[-30  92  48 108]  nopo
[-16  78  80  90]  gon
[-12  43  95  65]  ger
find: [-30  92  48 108] : nopo
len: [-30] : 1
find: [-16  78  80  90] : gon
find: [-12  43  95  65] : ger

[-64  74  33 -74] = gatil
[-85  51  -5 -20] = vazo
[-23  -4 -16  20] = dizu
[-85  51  -5  19] = dasa
[-44  12 -52  47] = Kov
len: [-44  12 -52] : 3
find: [-85  51  -5 -20] : vazo
find: [-44  12 -52  47] : Kov

[-64   1 -27  -2  44   9 -67  -8 -79] = gurig
[108  16 -44  15 -34  33  12   8  36] = Kir
[  9  -5 -15  -2 -85   2 -40  42  24] = rap
[-25 -47  32  -1 -21 -55  -6 -13  -3] = Sakuz
[ 14 108  16 -44  18   7 -13 -10  50] = lita
[ -8  54  13   8 -39 -20 -36  22  17] = sotu
[-11   8  19  -4  43 -19  -8   5 -68] = Bipaf
then: [108  16 -44  18] : [  7 -13 -10]
then: [-47  32] : [ -1 -21 -55]
then: [ 8 19 -4] : [ 43 -19  -8]
len: [-64   1 -27  -2] : 4
len: [-11   8  19] : 3
len: [ 14 108  16 -44  18   7 -13 -10  50] : 9
then: [  8 -39] : [-20 -36  22]

[ -6   2  16   8   0  18  -7   8   2  -1  -6 -94   4 -24  20  -3  -1   1
   0   4] = vusip
[ -1  -2  14   3   0 -11  59  38   5   5  -4 -44   3  -8  -2   1  11 -31
   1 -16] = kibul
[ -6   2  16   8   0  18  -7   8   2  -1  -6  33   4 -24  20  -3  -1   1
   0   4] = desid
[-11   3 -13 -23 -21  20  -3  -1  -3   2   0 -37   8 -18   4   0  -7  45
  -8  15] = Dupob
[  -7   14   -1   -3    0    8   27   28    5  -12    3  -13  -23  -21
   12    0    6 -101   14  -10] = lave
len: [-6  2] : 2
len: [ -1  -2  14   3   0 -11  59  38   5   5  -4 -44   3  -8  -2   1  11 -31
   1] : 19
then: [ -1  -6  33   4 -24  20  -3  -1] : [1 0 4]
len: [ -1  -2  14   3   0 -11  59  38   5   5  -4 -44   3  -8  -2   1  11 -31
   1 -16] : 20
then: [-12   3 -13 -23 -21] : [12  0  6]
len: [  -7   14   -1   -3    0    8   27   28    5  -12    3  -13  -23  -21
   12    0    6 -101   14  -10] : 20
then: [ -4 -44   3  -8] : [-2  1 11]

[ 11 -17 -42 -35 -26 -39 -10  24  34  39  26  31   0 -24 -59 -36 -37] -> rim
[ 11 -23 -24  39   6 -69 -28  40  21 -36 -14  40  28 -24 -43   9  19] -> Rori
[ 11 -18 -42 -36 -23 -39   2  32  44  38  16  15 -18 -31 -77 -29 -10] -> fatum
[ 11 -19 -42 -36 -21 -32  12  32  46  35  15  -1 -32 -36 -72  19   7] -> nafiz
[ 11 -14 -41 -31 -27 -55 -38 -43  16  32  24  53  43  19  10  -6 -23] -> sifur
[ 11 -14 -41 -31 -27 -55 -38  -2  16  32  24  53  43  19  10  -6 -23] -> kini
[ 11 -23 -48 -14  10  69  47  -4 -46 -35   6  45  50   6 -43 -36 -19] -> Zepo
[ 11 -19 -42 -36 -21 -32  12  32  46  35  15  -1 -32 -36 -72 -17  -8] -> lok
[ 11 -20 -42 -36 -19 -22  25  34  47  32  14 -20 -45 -37 -54  -6  14] -> zisap
[ 11 -24  -1  41 -10 -62  51  32 -43 -12  26  16 -40  -5  46  -6 -15] -> nesaf
[ 11 -18 -42 -36 -23 -39   2  32  44  38  16 -42 -43   1  69  11 -19] -> podak
[ 11 -23 -17  42  -3 -75 -10  24  10 -43   6  52  -5 -28 -14  21  -1] -> mida
then: [ 42  -3 -75 -10  24  10 -43   6  52  -5] : [-28 -14  21]
len: [ 11 -20 -42 -36 -19 -22  25  34  47  32  14 -20 -45 -37] : 14
find: [ 11 -17 -42 -35 -26 -39 -10  24  34  39  26  31   0 -24 -59 -36 -37] : rim
then: [-38 -43  16] : [32 24 53]
then: [ 11 -14 -41 -31 -27 -55 -38  -2] : [16 32 24]
len: [ 11 -14 -41 -31 -27 -55 -38 -43  16] : 9
find: [ 11 -18 -42 -36 -23 -39   2  32  44  38  16 -42 -43   1  69  11 -19] : podak

[ -2 -22 -23   5  20  13  -9] = dab
[-32 -61 -67   2 -56  43  33] = Purab
[-77  14 -49   7   2  30  36] = gozas
[-33  47  -9 -64 -62 -19  28] = Dod
[ 83  21  51  74  -9  65 -90] = rud
[-13 -31 -62  26 -51  74  15] = Zuro
[-67   4 -74 -40 -24   8  60] = sifid
[-28 -40  -8  63  32  29  40] = doz
[ 59 -21   1  39 -17  34 -51] = Roka
[ 32 -32   8 -33 -65   6  17] = Vili
len: [83 21 51 74 -9] : 5
then: [-33  47] : [ -9 -64 -62]
len: [-32 -61 -67   2 -56] : 5
len: [-32 -61 -67   2 -56  43  33] : 7
len: [ 32 -32] : 2

[57 86 58 76 63 40 55]  muged
[ 44 108  57  67  92  29  64]  gufa
[57 86 58 76 63 40 54]  zigup
[51 81 52 62 49 45 73]  disuk
[43 63 59 51 66 53 60]  pipud
[ 44 108  57  67  92  29  60]  Lanu
[57 86 53 76 63 40 55]  zudol
len: [44] : 1
len: [43] : 1
len: [57] : 1
then: [43 63 59] : [51 66 53]
len: [57 86 58 76 63 40 54] : 7

[ 2 57 32 26 32] -> Seg
[-44  23 -11 -34  -7] -> lukab
[ 1 32 16 15 28] -> kifed
[-30 -27 -38 -38 -89] -> Peguf
[-2 50 38 25 32] -> zub
[-2 43 23  9 15] -> fupi
[ 7 -4 54  4 -5] -> Vol
[ 15   2 -32 -51  33] -> vavo
[ 68  -7 -25 -46  23] -> Gupa
[ 91  -7 -25 -46  23] -> padab
[-20 -13  33  -6 -66] -> sud
[ 32  -3 -36 -38 -13] -> Kag
len: [ 7 -4 54  4 -5] : 5
find: [ 1 32 16 15 28] : kifed
find: [ 32  -3 -36 -38 -13] : Kag

[ -3  21  15 -51 -28  15 -21   0  -9 -44 -27 -26 -14  -5 -51 -24 -11  -6
  -2 -27  -4] -> tar
[-24 -12  -6 -27  15  39 -94  23  20  -1  26  14  24   9 -78  12   6  -4
  51  28  13] -> mono
[-10 -29   4  56 -19 -46  21 -45 -33   9 -13  -2 -27   1  77  -9  -2  18
 -41 -57 -49] -> tizir
[-16  13  11 -11 -66   2  -1  33 -58 -27 -86 -52 -51 -11 -14  -5 -24   8
 -12   1  19] -> mafo
then: [-14  -5 -51 -24 -11] : [ -6  -2 -27]
then: [-24 -11  -6] : [ -2 -27  -4]
then: [-12  -6 -27  15  39] : [-94  23  20]
len: [-16  13  11 -11 -66] : 5
len: [ -3  21  15 -51 -28  15 -21   0  -9 -44 -27 -26 -14  -5] : 14

